(in the rows, 128 means zero)
Each path below is one point turned by a fixed rotation once a step. After each direction that follows a path, write how fast that rotation turns it, in degrees a step (0 if it stays still).
Each turn is a multiple of 5 degrees from 10 to 175, or 0.
Each row of a path follows its step; steps can be skipped.
Rotation 1:
step 0: [124 128 129 141 143 132 128 121 118 142 127 127 136 130 133 117 134 124
 118 138 133 135 134 137 115 136 125 122]
step 1: [119 132 115 121 140 125 129 135 131 126 118 139 133 144 129 127 130 133
 126 126 128 131 121 140 123 130 114 143]
step 2: [132 130 129 135 121 131 129 130 125 128 134 135 119 141 136 127 129 117
 139 135 115 118 122 122 121 142 124 144]
step 3: [133 124 134 134 128 123 127 135 118 136 117 120 123 126 122 130 120 102
 130 124 122 128 132 133 139 124 116 133]
step 4: [133 130 124 117 125 127 126 126 136 129 119 131 114 116 119 127 139 113
 119 124 136 116 117 137 122 124 135 130]
step 5: [120 132 133 133 127 127 129 121 147 129 135 114 137 131 128 131 132 113
 117 139 122 133 127 132 118 125 141 131]
step 6: [122 139 129 117 129 141 128 117 133 141 126 129 141 137 126 127 124 127
 116 121 130 136 119 126 144 134 125 134]
step 7: [141 137 110 141 125 133 142 127 136 131 128 124 124 130 135 123 132 134
 135 126 131 127 120 127 141 135 133 139]
step 8: [119 132 123 128 137 124 130 127 124 142 130 119 104 125 135 136 122 126
 135 140 123 136 136 124 140 124 130 133]
step 9: [138 126 126 119 133 128 120 129 136 139 124 136 122 128 126 121 115 132
 128 134 122 117 119 129 133 104 129 123]
Directions:
[127 122 125 133 129 123 129 123 128 132 128 130 125 132 128 133 127 131
 131 123 126 127 125 127 130 132 125 131] | 65
[126 125 134 132 124 133 125 128 129 129 128 126 128 131 129 126 126 129
 124 132 126 126 123 123 131 126 121 125] | 110
[127 127 128 127 126 128 130 122 127 129 126 125 134 130 132 129 134 133
 125 133 132 126 131 131 133 131 130 130] | 55
[126 124 124 123 125 127 131 132 128 133 126 131 130 129 124 129 119 128
 124 129 133 128 129 129 129 130 127 127] | 135
Rotation 2:
step 0: [145 115 125 126 121 127 131 132 122 136 128 118 128 123 136 124 125 126
 130 122 139 139  99 123 123 127 124 130]
step 1: [128 126 129 121 134 136 132 112 107 140 124 115 127 126 139 115 130 119
 130 129 138 125 127 139 126 121 132 118]
step 2: [126 137 146 129 124 122 115 111 120 136 144 117 129 120 130 128 133 115
 121 120 125 124 125 133 125 138 130 135]
step 3: [135 126 137 126 139 123 117 119 129 141 131 137 123 134 131 122 135 117
 135 125 133 131 135 115 135 142 107 128]
step 4: [112 139 132 129 139 128 129 130 119 129 139 138 131 127 123 119 109 118
 147 127 124 139 130 120 136 129 126 125]
step 5: [129 136 127 116 129 119 126 121 141 117 132 136 146 119 127 123 119 119
 126 146 126 140 128 133 136 124 122 135]
step 6: [124 125 117 125 124 130 126 126 138 138 123 132 134 126 148 142 126 124
 132 137 124 139 111 112 131 119 126 135]
step 7: [113 124 111 133 133 138 125 121 123 123 110 115 136 112 141 130 125 121
 131 131 135 129 137 124 124 127 130 124]
step 8: [118 132 123 126 129 113 114 127 119 131 128 116 136 112 132 142 135 141
 130 130 128 127 129 139 121 141 129 138]
step 9: [136 123 115 142 136 120 109 129 128 130 127 136 129 135 138 125 131 134
 139 126 141 114 122 134 130 139 119 132]
Directions:
[128 120 134 130 127 129 130 131 129 124 126 131 125 133 126 131 130 129
 127 127 126 129 133 130 125 125 133 130] | 0
[129 125 124 127 123 122 129 127 127 133 127 130 123 129 128 124 130 131
 129 133 123 131 128 127 124 129 123 130] | 130
[127 128 128 124 130 125 124 125 134 128 131 129 124 119 124 126 129 130
 125 126 126 129 127 133 128 126 132 131] | 120
[127 129 127 127 127 121 125 130 130 125 125 126 129 128 132 130 125 129
 126 124 124 131 132 125 132 120 126 125] | 40
[128 131 126 128 131 130 126 127 123 128 121 134 123 129 132 122 127 128
 129 126 126 127 127 125 129 127 135 129] | 125
Rotation 3:
step 0: [125 121 113 124 129 123 143 131 126 112 124 121 120 132 128 123 133 134
 120 144 125 127 127 111 123 126 131 139]
step 1: [134 137 135 119 122 140 133 124 118 118 129 131 126 134 112 133 123 120
 130 127 119 114 146 125 138 128 123 126]
step 2: [127 133 127 120 124 129 132 131 129 142 122 112 133 119 133 132 144 131
 124 117 118 142 144 130 124 117 127 123]
step 3: [121 125 141 136 129 125 131 123 134 119 128 117 125 139 140 139 122 148
 128 130 135 135 130 121 143 126 121 133]
step 4: [118 141 131 139 119 115 116 137 123 129 118 135 133 148 124 122 126 125
 126 120 125 123 138 135 127 135 131 133]
step 5: [132 120 120 135 126 126 139 137 140 130 132 119 114 129 136 117 144 120
 128 121 130 125 133 126 121 140 118 137]
step 6: [150 132 131 129 127 122 127 121 134 120 136 143 130 129 120 132 128 134
 120 128 127 127 133 106 130 124 123 139]
step 7: [123 136 133 128 121 138 120 139 132 136 114 131 134 118 120 120 130 119
 116 141 118 135 134 127 134 125 113 122]
step 8: [128 115 131 121 135 108 129 133 130 121 123 111 128 122 135 141 132 128
 136 141 120 126 133 131 129 122 119 137]
step 9: [121 141 128 128 129 129 133 127 122 110 120 127 122 144 125 132 132 140
 114 137 120 117 130 122 126 128 141 127]
Directions:
[128 131 136 127 132 123 130 126 132 126 123 126 130 126 128 128 127 132
 125 130 131 129 129 136 126 129 128 125] | 70
[133 126 126 133 133 125 124 132 133 126 127 134 129 124 126 124 130 125
 125 128 129 126 125 127 130 128 125 129] | 45
[127 127 124 129 132 128 131 124 130 124 129 124 127 128 131 132 125 127
 126 127 133 129 126 126 123 121 124 134] | 130
[127 127 128 128 123 129 126 130 125 129 127 130 127 123 135 126 128 123
 128 125 127 124 133 135 124 125 124 127] | 125
[134 123 132 123 126 127 129 130 134 124 131 128 131 133 131 129 122 126
 132 128 127 125 128 129 132 126 129 128] | 145
Rotation 4:
step 0: [123 132 132 133 121 119 126 132 145 114 131 121 141 125 128 129 140 140
 138 128 122 138 111 138 135 128 113 138]
step 1: [133 127 118 141 124 108 118 141 134 127 131 128 114 128 136 113 134 135
 138 119 122 124 138 124 133 137 113 132]
step 2: [118 109 131 129 124 111 121 118 122 129 129 115 118 127 128 124 120 143
 144 134 129 135 121 143 120 133 121 125]
step 3: [128 137 118 127 127 120 133 139 147 128 135 126 122 120 136 123 108 139
 140 129 127 137 117 125 111 136 130 139]
step 4: [126 130 143 135 114 119 119 128 134 112 136 132 123 131 125 126 117 129
 127 133 120 148 137 124 123 149 123 127]
step 5: [124 129 153 134 119 128 128 129 145 127 125 126 118 112 145 125 134 145
 136 125 131 133 128 137 131 129 129 139]
step 6: [122 130 135 124 118 117 125 125 129 144 136 144 116 124 134 104 116 134
 128 117 124 124 140 126 119 130 121 130]
step 7: [124 122 147 123 125 131 134 129 118 127 120 130 125 128 130 121 100 145
 131 135 134 128 124 138 126 142 136 126]
step 8: [124 144 137 127 122 127 133 126 140 131 122 136 145 122 139 112 113 131
 122 128 125 143 121 117 128 127 138 140]
step 9: [132 140 147 134 109 132 131 130 121 114 130 130 131 137 129 111 127 137
 118 121 117 124 135 128 139 136 124 125]
Directions:
[131 123 122 132 128 125 129 130 127 125 130 129 127 126 125 131 132 133
 132 133 125 132 130 128 123 125 125 131] | 25
[131 130 129 126 123 123 127 122 123 121 128 126 129 129 125 128 127 126
 129 130 132 124 134 132 126 131 129 127] | 145
[125 131 121 126 128 127 132 127 136 125 132 131 127 129 125 124 127 129
 128 125 130 126 133 126 131 124 130 129] | 140
Rotation 5:
step 0: [119 135 138 124 139 129 113 114 129 136 145 124 118 129 133 129 127 133
 141 125 114 123 124 128 133 127 123 144]
step 1: [145 112 128 128 136 141 136 138 135 128 126 119 135 145 117 136 132 135
 125 128 127 128 124 124 136 134 132 115]
step 2: [117 150 137 127 126 133 131 131 126 138 127 145 128 120 131 124 134 137
 115 130 117 140 126 140 125 132 120 125]
step 3: [127 120 125 118 130 141 130 132 140 109 141 126 125 126 142 134 136 114
 130 123 137 113 136 128 131 123 125 124]
step 4: [131 119 127 119 129 130 112 125 123 144 124 123 129 126 119 118 135 148
 129 131 128 129 126 132 123 125 110 142]
step 5: [149 132 129 136 131 136 137 114 130 114 127 136 117 133 130 142 131 129
 131 121 112 131 127 122 127 138 127 119]
step 6: [116 130 139 124 136 129 125 142 130 143 132 125 140 115 130 131 144 127
 136 129 131 141 135 127 145 134 126 124]
step 7: [128 135 135 111 132 139 133 128 126 110 134 124 132 144 122 121 127 128
 112 129 119 117 135 122 116 122 126 133]
step 8: [129 127 129 130 129 129 119 129 139 139 133 141 117 128 137 130 135 151
 141 135 131 116 114 134 135 122 126 123]
step 9: [140 123 117 132 132 149 132 137 127 127 131 122 121 132 121 126 127 115
 120 123 121 137 134 139 131 146 116 129]
Directions:
[136 127 123 129 130 124 128 128 124 132 134 126 124 131 130 128 128 130
 130 127 128 125 123 128 128 127 125 132] | 90
[128 131 127 131 129 129 134 132 126 127 128 135 121 124 129 127 128 127
 129 131 132 131 129 126 131 133 126 130] | 110
[126 131 125 127 127 130 134 129 132 131 125 125 125 125 121 128 132 125
 131 125 125 126 125 128 127 122 129 130] | 0
[131 133 130 132 125 135 128 124 124 130 133 127 127 127 126 132 127 129
 127 129 131 125 134 129 125 127 134 131] | 155
Rotation 6:
step 0: [118 127 126 122 138 128 121 113 137 121 131 124 111 125 120 127 139 123
 114 138 119 121 136 137 125 130 124 128]
step 1: [124 140 128 131 129 114 128 130 136 122 139 124 124 134 119 115 139 133
 114 131 122 123 141 129 134 126 117 141]
step 2: [119 128 133 143 123 124 136 133 133 133 142 141 131 136 120 127 139 121
 121 119 119 122 136 125 128 123 133 143]
step 3: [122 119 127 144 119 132 122 126 132 138 123 136 126 132 105 141 131 124
 119 123 112 124 128 130 125 128 127 128]
step 4: [130 119 127 130 117 136 113 127 127 129 129 120 120 129 105 128 136 138
 114 120 135 124 123 130 132 129 118 131]
step 5: [120 123 128 120 125 131 128 125 132 132 143 129 119 122 125 123 144 127
 117 115 143 115 124 139 122 124 119 131]
step 6: [122 130 124 131 134 119 129 128 138 122 129 138 128 120 128 128 138 127
 120 121 117 115 126 141 120 114 109 124]
step 7: [129 123 127 143 129 125 122 130 132 111 128 139 129 126 126 126 126 133
 118 116 120 125 133 125 141 112 114 136]
step 8: [120 117 134 136 116 132 131 120 125 133 131 135 119 123 128 126 119 118
 113 112 125 122 134 121 144 124 124 132]
step 9: [118 126 125 130 120 130 139 124 124 140 124 116 125 119 118 125 124 124
 112 112 116 127 121 131 129 133 116 121]
Directions:
[132 126 126 125 126 133 130 132 133 126 121 130 124 130 129 126 133 128
 125 128 132 130 123 131 125 131 128 127] | 60
[126 133 125 128 134 121 133 133 133 129 134 130 130 132 129 128 128 129
 127 127 131 130 126 128 125 126 126 126] | 80
[130 129 129 129 127 129 127 133 126 121 128 123 132 130 126 124 129 137
 129 125 129 130 126 125 131 128 127 133] | 125
[127 133 129 129 125 127 128 128 133 123 125 132 132 129 130 125 127 124
 128 128 128 130 135 135 131 126 129 131] | 65
[129 131 130 125 123 128 131 131 122 136 130 128 127 130 134 123 132 129
 128 127 127 125 130 130 129 130 125 129] | 100
[123 126 126 125 129 125 130 129 126 124 128 129 124 126 131 123 128 125
 124 129 121 134 128 122 130 130 129 128] | 45
